In the data rows, the value 128 means zero.
Here is a table of points, one per row:
[138. 120. 90. 91. 118. 108. 139. 107. 131. 124. 132. 164. 122. 136.
 158. 124. 120. 118. 128. 138. 122. 105. 87. 55. 130. 106. 139. 114.
 98. 106. 123. 87. 128. 112. 131. 130. 115. 102. 105. 139. 105. 153.]
[121. 147. 152. 92. 166. 137. 132. 120. 123. 101. 147. 67. 169. 130.
 114. 114. 127. 130. 92. 169. 101. 120. 102. 162. 154. 134. 102. 99.
 137. 96. 118. 141. 109. 126. 163. 157. 134. 119. 107. 139. 184. 130.]
[45. 105. 137. 147. 135. 148. 138. 129. 132. 143. 126. 144. 119. 166.
 152. 131. 165. 123. 109. 117. 132. 161. 122. 121. 138. 125. 104. 130.
 106. 149. 122. 126. 47. 127. 165. 81. 122. 123. 118. 135. 134. 116.]
[126. 151. 73. 139. 162. 152. 133. 117. 169. 90. 107. 87. 101. 161.
 146. 147. 140. 104. 83. 113. 95. 145. 160. 153. 111. 118. 159. 145.
 133. 65. 131. 156. 170. 106. 108. 113. 149. 143. 127. 156. 140. 104.]
[129. 111. 138. 129. 129. 140. 135. 128. 94. 117. 120. 117. 140. 136.
 134. 115. 125. 122. 148. 161. 137. 155. 103. 90. 23. 145. 123. 133.
 116. 136. 121. 123. 151. 137. 131. 113. 161. 125. 160. 112. 154. 139.]
[81. 103. 144. 116. 140. 138. 112. 106. 131. 165. 126. 159. 124. 137.
 120. 118. 120. 165. 156. 151. 134. 138. 126. 109. 140. 121. 141. 139.
 151. 86. 175. 141. 110. 173. 109. 114. 166. 118. 125. 119. 130. 96.]
[113. 131. 60. 142. 120. 129. 173. 141. 101. 101. 99. 122. 82. 101.
 121. 130. 108. 157. 130. 137. 149. 102. 117. 149. 162. 126. 126. 148.
 144. 170. 89. 157. 144. 166. 180. 161. 153. 123. 147. 129. 136. 116.]
[150. 110. 127. 118. 133. 125. 144. 137. 116. 146. 126. 108. 127. 122.
 135. 120. 141. 138. 135. 126. 107. 170. 92. 142. 142. 130. 173. 122.
 113. 138. 148. 144. 123. 113. 77. 131. 132. 84. 131. 74. 121. 166.]
[105. 137. 144. 108. 113. 126. 135. 133. 140. 147. 159. 121. 58. 117.
 100. 135. 152. 126. 144. 126. 134. 126. 127. 128. 128. 111. 120. 47.
 130. 141. 165. 119. 163. 136. 118. 119. 120. 155. 121. 136. 144. 174.]
[138. 118. 131. 115. 153. 173. 120. 151. 152. 138. 129. 145. 122. 114.
 145. 88. 121. 122. 125. 126. 145. 130. 100. 124. 114. 141. 144. 93.
 143. 138. 95. 70. 127. 132. 119. 128. 142. 123. 172. 123. 68. 107.]
[134. 144. 139. 145. 64. 128. 47. 134. 142. 122. 132. 135. 120. 154.
 103. 144. 41. 136. 126. 106. 114. 126. 126. 123. 153. 152. 131. 118.
 116. 145. 100. 146. 131. 127. 123. 119. 141. 131. 126. 149. 121. 137.]
[160. 150. 142. 171. 159. 120. 114. 142. 61. 104. 170. 123. 105. 81.
 146. 108. 138. 109. 122. 122. 69. 122. 173. 105. 139. 136. 157. 119.
 127. 133. 166. 122. 113. 121. 137. 142. 140. 135. 119. 130. 122. 130.]
[138. 125. 141. 125. 118. 55. 132. 136. 117. 143. 148. 134. 123. 124.
 64. 153. 105. 141. 130. 45. 132. 144. 123. 133. 123. 134. 129. 134.
 135. 107. 129. 120. 137. 53. 154. 159. 135. 141. 131. 133. 142. 109.]
[159. 162. 170. 140. 129. 114. 130. 117. 164. 123. 75. 157. 95. 168.
 159. 74. 148. 119. 151. 130. 140. 118. 106. 150. 124. 155. 117. 157.
 154. 145. 134. 121. 144. 142. 139. 156. 106. 121. 110. 123. 150. 88.]
[138. 121. 121. 165. 109. 137. 115. 174. 150. 138. 124. 115. 167. 131.
 109. 121. 131. 173. 128. 108. 99. 89. 121. 127. 105. 61. 128. 152.
 175. 139. 105. 119. 139. 155. 143. 108. 64. 102. 126. 130. 140. 115.]
[110. 129. 116. 125. 131. 132. 79. 96. 118. 149. 99. 135. 152. 108.
 145. 140. 117. 123. 138. 118. 146. 61. 117. 137. 141. 144. 164. 153.
 121. 152. 102. 133. 125. 89. 130. 122. 89. 194. 164. 114. 156. 139.]
[143. 126. 146. 79. 112. 141. 127. 132. 128. 116. 150. 126. 106. 132.
 118. 149. 151. 107. 127. 125. 117. 98. 121. 128. 104. 99. 119. 155.
 117. 153. 145. 123. 103. 127. 91. 127. 179. 122. 115. 78. 103. 133.]
[144. 111. 154. 125. 135. 117. 117. 172. 90. 126. 83. 135. 113. 130.
 153. 199. 136. 148. 69. 139. 154. 130. 170. 154. 119. 165. 100. 114.
 124. 85. 133. 125. 114. 151. 112. 135. 92. 125. 111. 139. 147. 125.]
[142. 143. 113. 134. 136. 144. 157. 111. 125. 149. 139. 81. 135. 115.
 159. 128. 112. 121. 152. 101. 151. 161. 155. 123. 149. 129. 64. 144.
 166. 97. 103. 124. 104. 137. 104. 98. 126. 158. 79. 124. 146. 145.]
[124. 168. 116. 134. 119. 128. 153. 136. 139. 173. 150. 100. 171. 97.
 103. 134. 140. 106. 112. 144. 182. 118. 137. 117. 113. 184. 167. 174.
 116. 141. 119. 153. 121. 157. 115. 131. 99. 109. 93. 185. 112. 102.]
[156. 129. 115. 133. 123. 129. 118. 141. 143. 135. 180. 158. 137. 185.
 138. 130. 115. 130. 159. 152. 190. 138. 149. 159. 140. 100. 159. 114.
 114. 139. 144. 136. 138. 120. 161. 144. 126. 140. 148. 111. 122. 149.]
[134. 137. 110. 158. 120. 109. 145. 156. 159. 136. 80. 154. 196. 126.
 121. 131. 156. 151. 123. 157. 92. 115. 149. 132. 144. 155. 89. 111.
 164. 150. 146. 164. 136. 78. 143. 111. 162. 163. 128. 158. 94. 139.]
[114. 147. 169. 92. 136. 116. 141. 117. 123. 126. 126. 142. 138. 118.
 134. 112. 127. 144. 133. 124. 126. 154. 154. 108. 134. 63. 128. 129.
 74. 148. 109. 115. 156. 134. 91. 146. 143. 126. 152. 125. 112. 137.]
[131. 112. 107. 136. 100. 132. 120. 134. 115. 73. 127. 154. 154. 79.
 102. 122. 135. 34. 137. 130. 105. 155. 127. 142. 145. 130. 94. 146.
 112. 104. 148. 123. 142. 145. 122. 149. 83. 121. 149. 113. 133. 125.]
[126. 62. 147. 141. 142. 124. 145. 30. 138. 113. 147. 116. 124. 134.
 122. 134. 127. 153. 142. 133. 128. 119. 135. 129. 125. 137. 122. 111.
 113. 136. 129. 111. 124. 137. 131. 105. 121. 97. 134. 127. 83. 128.]
These points spread out most along one direction. How many in every 100 of the points above lie lower along it than each point below? Round to a whole number. More than half of the points above lie lower than the first one.
[138. 120. 90. 91. 118. 108. 139. 107. 131. 124. 132. 164. 122. 136.
 158. 124. 120. 118. 128. 138. 122. 105. 87. 55. 130. 106. 139. 114.
 98. 106. 123. 87. 128. 112. 131. 130. 115. 102. 105. 139. 105. 153.] : 88
[114. 147. 169. 92. 136. 116. 141. 117. 123. 126. 126. 142. 138. 118.
 134. 112. 127. 144. 133. 124. 126. 154. 154. 108. 134. 63. 128. 129.
 74. 148. 109. 115. 156. 134. 91. 146. 143. 126. 152. 125. 112. 137.] : 96
[143. 126. 146. 79. 112. 141. 127. 132. 128. 116. 150. 126. 106. 132.
 118. 149. 151. 107. 127. 125. 117. 98. 121. 128. 104. 99. 119. 155.
 117. 153. 145. 123. 103. 127. 91. 127. 179. 122. 115. 78. 103. 133.] : 92
[138. 125. 141. 125. 118. 55. 132. 136. 117. 143. 148. 134. 123. 124.
 64. 153. 105. 141. 130. 45. 132. 144. 123. 133. 123. 134. 129. 134.
 135. 107. 129. 120. 137. 53. 154. 159. 135. 141. 131. 133. 142. 109.] : 36
[159. 162. 170. 140. 129. 114. 130. 117. 164. 123. 75. 157. 95. 168.
 159. 74. 148. 119. 151. 130. 140. 118. 106. 150. 124. 155. 117. 157.
 154. 145. 134. 121. 144. 142. 139. 156. 106. 121. 110. 123. 150. 88.] : 40
[134. 137. 110. 158. 120. 109. 145. 156. 159. 136. 80. 154. 196. 126.
 121. 131. 156. 151. 123. 157. 92. 115. 149. 132. 144. 155. 89. 111.
 164. 150. 146. 164. 136. 78. 143. 111. 162. 163. 128. 158. 94. 139.] : 0
[113. 131. 60. 142. 120. 129. 173. 141. 101. 101. 99. 122. 82. 101.
 121. 130. 108. 157. 130. 137. 149. 102. 117. 149. 162. 126. 126. 148.
 144. 170. 89. 157. 144. 166. 180. 161. 153. 123. 147. 129. 136. 116.] : 20
[156. 129. 115. 133. 123. 129. 118. 141. 143. 135. 180. 158. 137. 185.
 138. 130. 115. 130. 159. 152. 190. 138. 149. 159. 140. 100. 159. 114.
 114. 139. 144. 136. 138. 120. 161. 144. 126. 140. 148. 111. 122. 149.] : 60
[144. 111. 154. 125. 135. 117. 117. 172. 90. 126. 83. 135. 113. 130.
 153. 199. 136. 148. 69. 139. 154. 130. 170. 154. 119. 165. 100. 114.
 124. 85. 133. 125. 114. 151. 112. 135. 92. 125. 111. 139. 147. 125.] : 8
